One hidden turn or mirror swaps the rows below in pairs. Which row is each named row swapped with?
The rows were stretched afterwards, more along some directions than others.
Z999: 1.043,0.734,1.249,2.724,1.760,-0.929,-0.995,-0.306,-0.848,0.778,2.414,-1.491,-2.178,0.318,2.109,-1.102,-0.375,-0.604,-0.597
Z662: 2.785,-1.299,1.527,2.370,1.917,1.465,0.109,-1.254,0.086,-1.156,1.128,-1.904,-2.327,-1.361,0.427,-1.718,-1.863,0.321,-0.727
Z531: 2.243,0.096,0.188,0.066,2.943,1.827,-0.813,-0.319,-1.317,0.289,1.848,-0.493,0.147,-0.082,0.280,-1.533,0.283,0.590,0.536
Z206: 1.086,-0.853,0.442,1.618,0.049,0.133,1.490,-0.127,-0.397,-0.255,-0.152,0.422,-1.518,-1.495,-2.211,-3.305,-0.083,1.531,-0.334
Z194: -1.070,-0.821,-0.284,2.365,-0.731,-1.026,2.249,-0.745,0.497,0.233,-2.043,-0.876,0.016,-1.826,0.536,-3.181,-2.284,1.190,1.100
Z881: -1.382,1.479,1.238,2.239,0.126,-1.536,3.130,-1.070,-1.130,0.149,0.125,0.211,-1.687,-2.113,0.726,-3.768,-0.144,0.614,1.103
Z847: 2.404,-1.869,0.439,1.765,3.477,1.184,0.387,0.159,2.027,-0.876,0.173,-0.259,0.139,0.307,-2.481,-1.522,-1.572,0.761,-0.084
Z322: 1.453,-0.711,0.383,1.423,-0.406,0.031,-0.267,0.761,-0.370,0.889,0.023,-1.442,0.449,-0.564,1.371,-1.726,-0.142,0.358,0.709
Z179: 1.471,-1.677,-2.535,0.235,0.090,1.142,1.885,-1.170,0.930,0.522,-1.330,1.523,-0.405,-1.168,-1.384,-2.414,-1.298,0.347,1.126
Z782: -0.107,-0.176,2.045,2.968,0.082,-1.067,-0.427,-1.174,-0.204,-0.679,0.446,-2.027,-3.666,-1.248,2.571,-1.103,-1.079,-0.424,-0.655
Z868: -0.389,-1.478,0.513,1.602,-1.461,-0.149,-0.288,-0.882,-1.689,1.349,0.179,-0.055,-4.372,-2.306,-0.914,-2.461,0.059,1.199,1.059
Z331: -1.559,-0.225,0.123,-0.434,-0.407,0.283,-0.717,-0.263,0.835,1.371,0.111,-1.262,0.369,0.301,0.426,0.141,-1.376,0.173,0.892
Z524: -0.350,-0.189,0.853,3.406,-0.133,-1.458,1.562,-0.066,1.234,0.311,0.116,0.357,-0.365,-0.764,-1.889,-3.046,-0.131,0.753,0.978
Z24: -0.251,-0.882,0.377,-0.892,1.265,0.282,-1.811,0.161,-0.045,0.023,-0.247,-0.937,-1.172,0.807,-2.024,0.287,-1.208,0.222,-0.477
Z879: 0.667,0.126,1.051,0.707,1.908,-1.157,0.671,0.014,-1.092,0.066,-0.531,1.218,-0.463,-0.984,-1.038,-1.981,0.274,1.151,-0.150
Z756: 2.789,0.663,0.412,-0.706,1.498,2.665,1.496,-0.722,-0.990,-0.335,-0.133,-0.064,-0.038,-1.682,0.783,-1.763,-0.395,1.835,-0.266
Z265: -1.222,-0.272,1.060,4.358,0.515,-1.850,0.613,-0.315,1.582,0.473,1.369,-0.699,-0.747,-0.633,-1.001,-2.238,-1.256,-0.034,1.941
Z550: 0.396,0.136,-0.456,2.211,2.853,0.173,1.133,-1.348,-0.276,-0.824,1.008,0.038,1.832,-0.244,-1.308,-1.819,-1.477,1.345,0.407
Z240: 1.880,-1.819,-0.608,-0.156,3.394,1.898,1.426,-1.981,1.175,-0.549,0.652,-0.339,-0.291,-0.756,0.575,0.313,-1.455,0.185,0.234
Z518: 2.119,-2.448,0.614,0.957,-0.009,1.306,0.056,-0.841,2.110,-0.245,0.618,-0.838,-2.630,-2.512,-0.745,-0.649,-0.574,0.555,0.460
Z215: -1.501,-0.418,-0.372,1.847,1.206,-0.549,0.189,-0.185,0.344,1.351,1.612,-0.424,1.407,-0.367,-1.852,-1.919,-0.852,1.467,2.672
Z267: -1.710,0.457,2.381,2.009,2.221,-1.985,-1.952,0.448,-2.222,0.277,1.663,-1.896,-1.619,1.302,-1.092,-1.862,-0.171,1.247,-0.591
Z109: 0.450,-1.768,-0.574,0.249,-1.309,0.299,0.638,-0.532,-0.227,2.387,-1.665,-0.328,-1.885,-2.069,1.061,-2.549,-0.559,0.624,1.960
Z127: 2.070,-0.584,0.390,3.240,2.566,0.315,0.192,-1.224,1.717,-1.147,2.039,-0.794,0.754,0.502,-0.087,-0.024,-0.588,0.041,-0.820
Z684: -0.764,0.368,1.020,3.575,0.578,-2.317,1.021,-0.986,1.177,-0.416,0.026,-0.156,-1.634,-1.295,0.562,-2.154,-1.506,-1.485,0.926
Z406: -0.799,0.211,2.526,1.724,0.330,-0.662,0.672,-0.690,-0.543,0.228,-1.146,-1.788,-3.078,-1.812,2.916,-2.021,-2.126,-0.995,0.000
Z618: 0.081,-1.489,1.171,1.086,-0.821,0.195,-1.113,-0.041,2.316,0.276,-0.310,-1.827,-1.865,0.359,0.465,0.702,-0.871,-0.304,-0.235
Z815: -1.312,0.545,1.065,1.228,0.966,-0.716,0.007,-1.408,-0.986,-0.307,-0.541,-0.964,-1.030,-0.511,1.114,-1.372,-2.052,-0.179,-0.462
Z219: 1.855,-0.572,0.246,1.822,2.460,0.823,-0.487,-0.716,1.851,-0.107,1.989,-1.294,0.623,2.172,-0.326,0.182,-0.994,-0.952,-1.008
Z353: 0.259,-0.806,-1.176,-0.746,0.345,0.504,-1.239,0.276,-0.639,2.262,0.399,0.140,0.151,0.458,-1.672,-0.407,-0.437,1.182,1.374
Z601: 2.618,-0.940,-0.253,-0.724,-0.706,2.383,-1.168,-0.059,0.020,0.408,0.067,-0.870,0.189,-0.688,1.510,1.387,0.247,0.790,0.110
Z509: -0.784,-0.407,0.348,0.731,1.137,-0.996,-1.826,-0.632,-2.118,0.633,0.921,-1.866,-2.663,-0.220,0.928,-0.997,-1.291,-0.185,0.055
Z114: 0.177,-0.283,-0.121,0.764,-0.442,-0.187,1.282,0.142,1.332,1.169,-1.933,-1.164,2.219,1.229,1.970,-0.618,-1.151,-0.944,1.017
Z233: -1.590,-0.355,-0.555,1.107,-1.146,-2.168,0.031,0.478,0.795,0.583,-1.538,-0.730,0.476,0.064,0.433,-0.588,-1.439,0.405,0.890
Z573: 1.452,-0.786,1.283,-0.247,1.914,1.995,1.122,-0.691,-1.352,0.628,1.237,-0.396,-1.540,-2.369,-1.716,-2.355,-0.855,1.900,1.523
Z19: 1.394,-0.277,0.130,2.072,0.545,1.302,1.064,-1.463,-0.727,-1.112,0.879,-1.593,-1.730,-1.538,0.821,-2.710,-1.322,0.586,-0.117
Z877: 2.208,-1.060,0.298,2.545,3.291,0.404,0.485,-0.734,0.168,-0.422,2.573,-0.718,-1.591,-1.785,0.421,-2.221,-0.385,1.064,0.526
Z607: 0.704,0.369,0.108,0.449,1.787,-0.383,-0.969,-0.707,-2.566,0.545,0.525,0.319,-1.162,-0.933,-0.193,-1.272,-0.225,0.964,0.228
Z468: 0.380,0.170,-0.403,0.613,0.636,-0.452,0.642,0.833,-0.640,2.045,0.210,-0.210,1.457,0.569,0.396,-1.811,-0.970,0.983,1.380
Z195: -0.755,0.043,1.533,1.051,3.099,0.311,1.626,-0.785,0.106,-0.202,0.569,-0.646,-0.933,-1.365,-0.269,-1.888,-2.245,0.341,2.134
Z683: 1.398,0.297,0.208,3.397,0.547,-0.626,0.931,-0.325,0.549,0.221,1.001,-1.063,1.407,0.084,1.730,-1.727,-0.382,0.120,0.409
Z622: 2.895,-1.900,-0.758,-0.556,0.784,2.005,1.931,-1.619,-0.071,0.053,-0.791,0.173,-0.551,-3.054,0.526,-0.963,-1.317,0.909,1.008
Z268: 0.927,-0.973,0.807,1.478,0.596,-0.982,-0.902,0.316,2.135,0.300,-1.205,0.041,-1.238,0.687,-0.767,0.161,-0.700,-1.152,-0.691
Z245: 0.585,-2.402,-0.111,0.741,-0.916,0.970,-0.501,-0.401,1.518,0.287,-0.515,-1.288,-1.538,-0.995,-0.902,-1.146,-0.345,0.108,0.906
Z334: 1.350,-1.033,0.886,-0.919,0.484,2.067,0.222,-0.478,1.693,0.349,-0.379,-1.439,-1.033,-0.370,1.623,0.832,-0.997,-0.266,-1.081
Z78: -0.407,0.364,1.963,1.064,1.745,0.548,-0.138,0.307,-0.600,0.283,1.502,-2.101,0.498,-0.506,-0.232,-1.952,-0.140,2.247,0.521

Z622 pairs with Z573
Z868 pairs with Z601
Z815 pairs with Z331
Z518 pairs with Z662
Z550 pairs with Z215
Z782 pairs with Z618
Z531 pairs with Z179
Z219 pairs with Z684

One hidden turn or mirror swaps the rows below in pairs. Which row is each named row swapped with?
The rows were stretched afterwards, more along some directions than others.
Z17: -0.865,1.178,0.891,0.796,0.053,-0.569,-2.535,0.318,-0.886,-0.083,-0.110,0.245,-2.377,1.251,0.054,-0.787,-0.119,-1.496,-0.041,-0.044,1.229
Z703: -0.367,-0.713,2.167,1.204,-1.383,-1.566,0.966,1.291,4.831,0.337,0.529,2.166,-0.868,2.865,0.775,0.841,-2.151,1.743,1.373,0.899,-3.689
Z699: 0.887,-0.190,0.316,-1.148,-0.853,1.171,0.904,0.632,-0.202,0.236,1.228,-0.257,0.018,0.822,3.223,0.392,-0.248,1.670,0.634,0.040,-0.182
Z205: -0.389,1.667,1.024,2.081,-0.453,-1.814,-3.092,-1.213,1.556,1.774,-0.805,1.751,-3.009,1.862,-0.854,-0.493,-0.083,-0.931,-0.020,1.710,-1.160
Z5: 0.959,0.782,0.739,-0.870,-0.195,-0.387,0.380,-0.574,-1.576,0.942,-1.117,-0.661,-1.373,0.971,-1.466,-0.054,0.049,0.847,2.372,-2.285,-0.051
Z800: -0.851,0.137,-0.407,0.109,-0.188,1.267,-0.036,-0.558,0.910,0.864,1.183,0.161,-1.780,1.233,0.908,0.334,-2.180,-0.492,0.717,0.858,0.310
Z241: 0.720,-1.293,1.223,-0.902,-0.398,-1.181,0.686,-1.025,0.726,-0.931,-0.777,-0.335,0.982,-0.423,-0.524,0.858,0.550,-0.187,1.592,0.405,-0.611
Z630: -0.559,2.474,-0.392,-1.087,1.881,-0.265,-1.781,-1.681,0.109,1.371,-0.473,-0.170,0.128,-0.183,0.357,-0.583,0.551,-1.449,0.059,1.885,0.479
Z605: -0.646,1.406,1.054,2.139,-0.460,-2.268,-2.663,-0.275,2.257,1.756,-0.783,2.292,-2.787,2.193,-0.713,0.108,-0.723,-1.076,-0.131,1.778,-1.319
Z157: 0.122,-0.360,0.015,0.532,-0.186,-0.006,0.934,-2.834,0.682,-0.601,-0.251,-1.391,-1.419,0.420,-1.138,0.630,0.716,2.730,1.791,-2.528,-1.039
Z655: 0.053,0.354,0.762,1.167,-0.251,-1.710,-2.331,0.239,0.986,2.069,0.694,1.497,-2.451,1.456,0.570,-0.826,-0.120,-0.179,0.970,2.008,-2.073
Z860: 0.189,-1.093,0.452,0.522,-0.761,0.201,1.330,-1.576,-0.068,-1.227,-0.090,-1.462,-1.267,0.472,-1.510,0.384,-0.187,2.430,2.511,-3.462,-1.301
Z930: -0.540,1.626,-0.110,0.489,-0.499,0.324,-0.743,-0.922,0.432,2.274,0.703,1.300,-1.598,2.159,0.862,-0.403,-1.649,0.676,0.009,0.317,0.005
Z686: -0.995,2.391,0.485,1.137,0.644,-0.814,-2.906,0.243,0.037,0.843,-0.486,1.767,-1.985,1.201,0.154,-1.038,-0.609,-1.806,-0.589,1.318,0.210
Z690: -0.663,-0.653,-0.842,-0.337,0.614,0.426,-1.296,-2.958,-0.821,-0.974,1.110,-2.998,-1.978,-0.667,-0.169,0.049,1.788,-0.918,0.469,-0.138,2.344
Z641: -1.120,1.674,-0.467,0.572,0.354,0.367,-2.378,-2.027,-2.083,0.121,0.018,-2.153,-2.482,-0.354,0.222,-0.538,0.882,-1.298,0.638,-0.782,1.050
Z134: -0.960,1.312,0.796,1.449,-0.349,-0.833,-0.995,-1.994,3.898,0.553,0.374,0.413,-2.753,2.484,0.350,-0.242,0.670,1.473,-1.083,0.614,-0.549
Z218: -0.028,1.603,-0.266,0.663,0.801,1.160,0.104,-0.802,2.213,1.311,0.242,1.347,-1.724,1.242,2.896,0.279,-1.283,2.052,0.160,1.237,-2.534
Z503: -0.872,0.328,-1.222,0.045,0.906,0.843,-2.310,-2.723,-1.539,-0.704,1.025,-3.027,-2.214,-0.837,-0.013,-0.673,1.512,-1.857,0.209,-0.059,1.888
Z162: -1.216,0.813,-0.864,-0.197,0.630,0.429,-2.151,-3.233,-1.325,-0.439,0.666,-2.852,-2.315,-0.717,0.106,-0.497,1.761,-1.456,0.254,-0.337,1.661
Z844: -1.114,2.107,-0.376,0.433,0.533,-0.026,-2.202,-1.324,-1.536,0.572,-0.202,-1.769,-1.382,-0.163,-0.349,-0.461,0.341,-0.960,1.197,-1.321,-0.175
Z538: -0.944,-0.967,-0.861,-0.648,0.600,0.664,-0.660,-2.959,0.688,-0.356,0.866,-2.643,-2.006,0.176,0.112,0.142,0.539,-1.376,0.267,0.558,1.336
Z779: -1.097,-0.459,-0.916,0.195,0.336,0.792,-2.060,-2.831,-0.950,-1.060,1.268,-2.749,-2.480,-0.650,-0.137,-0.547,1.647,-1.475,0.229,0.304,1.776
Z652: 0.169,-0.187,1.160,0.063,-0.645,-1.179,0.694,2.150,0.349,0.834,-0.121,0.633,0.710,1.187,-0.105,0.844,-2.118,0.905,3.012,-0.836,-3.682
Z199: 0.047,-0.680,1.664,0.242,-0.730,-1.014,1.156,3.065,1.619,0.483,-0.010,1.081,0.592,1.696,0.572,1.241,-2.993,0.586,3.113,-0.210,-3.614
Z537: -0.188,1.035,-0.649,0.368,0.569,0.420,0.747,-3.321,1.849,0.535,-1.002,-1.301,-1.937,1.147,-0.248,0.607,0.111,2.027,0.582,-1.352,-1.793
Z364: 0.583,1.196,0.130,-0.158,-0.016,1.246,0.520,-0.484,0.947,1.639,-0.040,0.895,-0.986,1.434,3.466,0.274,-1.082,2.636,0.321,0.276,-2.040
Z118: 0.057,-1.800,1.085,-0.114,-1.693,-0.133,1.368,-0.326,-1.634,-1.600,0.119,-0.973,-0.905,0.227,-1.241,0.261,-0.500,1.667,2.958,-3.565,-0.731
Z716: -0.169,-0.311,0.952,-0.167,-2.337,0.356,1.061,-1.560,0.457,-0.630,0.043,-0.450,0.202,0.837,0.063,0.562,0.002,0.989,0.682,-1.168,0.587
Z946: 0.398,-1.021,-0.054,-2.395,1.170,-0.301,1.117,-1.394,0.690,0.627,0.756,-1.717,2.106,-0.794,0.462,0.307,0.748,1.248,2.388,0.704,-1.281
Z361: -0.746,1.032,-0.512,0.239,-1.031,0.782,-0.820,-0.748,0.386,2.096,0.904,0.930,-1.629,1.696,1.182,-0.165,-1.833,-0.201,-0.386,0.973,0.187
Z356: -0.870,-0.357,1.325,0.786,-0.882,-1.012,0.235,-0.722,4.973,0.179,0.445,0.460,-1.317,2.648,1.234,0.591,-0.563,1.475,-0.457,1.142,-1.725
Z407: 0.545,-0.783,0.857,-1.179,-1.231,0.803,1.080,0.856,-0.222,0.149,1.316,-0.017,0.383,0.857,2.882,0.550,-0.308,1.832,0.899,-0.294,-0.046
Z513: 0.002,-1.505,1.376,0.174,-0.703,-0.478,1.182,-0.397,-0.882,-1.846,-0.361,-1.716,-1.202,0.960,-1.174,0.423,0.133,1.963,2.609,-3.767,-0.275
Z602: -0.736,1.599,1.082,2.251,-1.018,-1.837,-1.852,-2.393,2.053,0.793,-1.445,1.210,-1.950,1.558,-2.144,0.024,0.015,-0.715,-0.336,0.567,-0.105
Z541: -0.553,1.077,0.548,0.844,-0.656,-0.019,-1.681,-2.871,0.573,0.545,-0.062,0.660,-0.284,-0.012,1.447,-0.884,1.292,0.774,-0.431,1.353,0.012
Z514: 0.520,1.260,-0.047,-0.611,0.560,0.689,0.070,0.016,1.276,1.558,1.035,1.159,-0.672,1.337,4.042,0.095,-0.613,1.957,-0.071,1.469,-2.038
Z141: 0.089,-0.968,0.384,0.299,-0.460,0.718,1.425,-2.203,-0.295,-1.190,-0.352,-2.540,-1.350,0.312,-1.344,0.688,0.251,2.447,2.876,-3.425,-0.840
Z292: -1.108,0.930,-0.795,0.354,0.773,-0.631,-2.331,-1.187,-1.329,0.223,0.563,-1.947,-1.396,-0.053,-0.178,-0.297,1.029,-1.598,0.528,0.331,0.311
Z821: -0.187,-1.158,0.687,-0.091,-0.916,0.022,1.375,-2.094,-0.372,-1.296,-0.099,-1.856,-1.160,0.333,-1.296,0.502,0.193,2.276,2.735,-3.643,-0.921
Z335: -0.735,-1.114,-1.007,0.069,0.492,0.986,-0.335,-2.281,0.289,-1.163,0.945,-1.780,-1.923,-0.239,-0.415,0.196,0.017,-1.156,-0.225,0.895,2.089
Z899: 0.050,0.304,-0.247,1.324,0.614,0.561,1.228,-2.052,2.397,-0.015,-0.688,-0.802,-1.550,0.961,0.238,1.197,-0.873,2.532,1.076,-0.554,-2.175
Z389: -0.345,1.876,0.159,1.514,-0.901,0.015,-1.789,-1.261,-0.016,2.594,0.405,2.248,-1.181,1.440,0.912,-1.203,-0.600,1.567,-0.147,0.687,-0.531
Z535: -0.238,1.034,-0.602,-1.852,1.274,-0.250,0.105,-2.332,1.056,1.217,-0.498,-1.208,1.623,-0.289,0.232,0.168,0.575,0.441,0.598,0.935,-0.693
Z397: -0.274,-1.972,1.292,-0.318,-1.354,-0.185,0.560,0.476,-0.965,-1.979,0.646,-1.069,-0.842,0.302,-0.582,-0.062,-0.267,0.933,2.473,-3.078,-0.483
Z885: -0.085,-1.125,1.810,0.507,-1.133,-0.956,1.381,2.740,1.290,0.174,0.012,0.332,0.274,1.834,-0.151,1.253,-2.948,1.249,3.560,-1.438,-3.627
Z486: 0.969,-0.591,1.101,-1.033,-0.031,-1.246,0.775,0.483,-0.117,0.410,-1.219,-0.079,0.247,0.585,-1.095,1.309,-0.676,0.049,2.562,-0.759,-0.935
Z237: -0.476,2.168,0.288,1.154,-0.928,-0.148,-1.549,-0.998,0.156,2.558,0.337,2.071,-0.821,1.443,1.484,-0.755,-0.322,1.856,-0.364,0.556,-0.761
Z635: 1.091,-1.052,1.212,-1.105,-0.693,-0.825,0.776,0.033,-0.469,-0.042,-0.826,-0.637,-0.018,0.579,-1.480,0.973,-0.504,0.040,2.772,-0.981,-0.722
Z763: -0.854,1.881,-0.008,0.349,0.798,-0.251,-2.899,-0.039,-1.014,0.195,-0.105,0.324,-1.779,0.394,0.332,-1.043,0.088,-1.913,-0.491,0.791,0.816

Z655 pairs with Z5
Z218 pairs with Z800
Z162 pairs with Z821
Z364 pairs with Z361

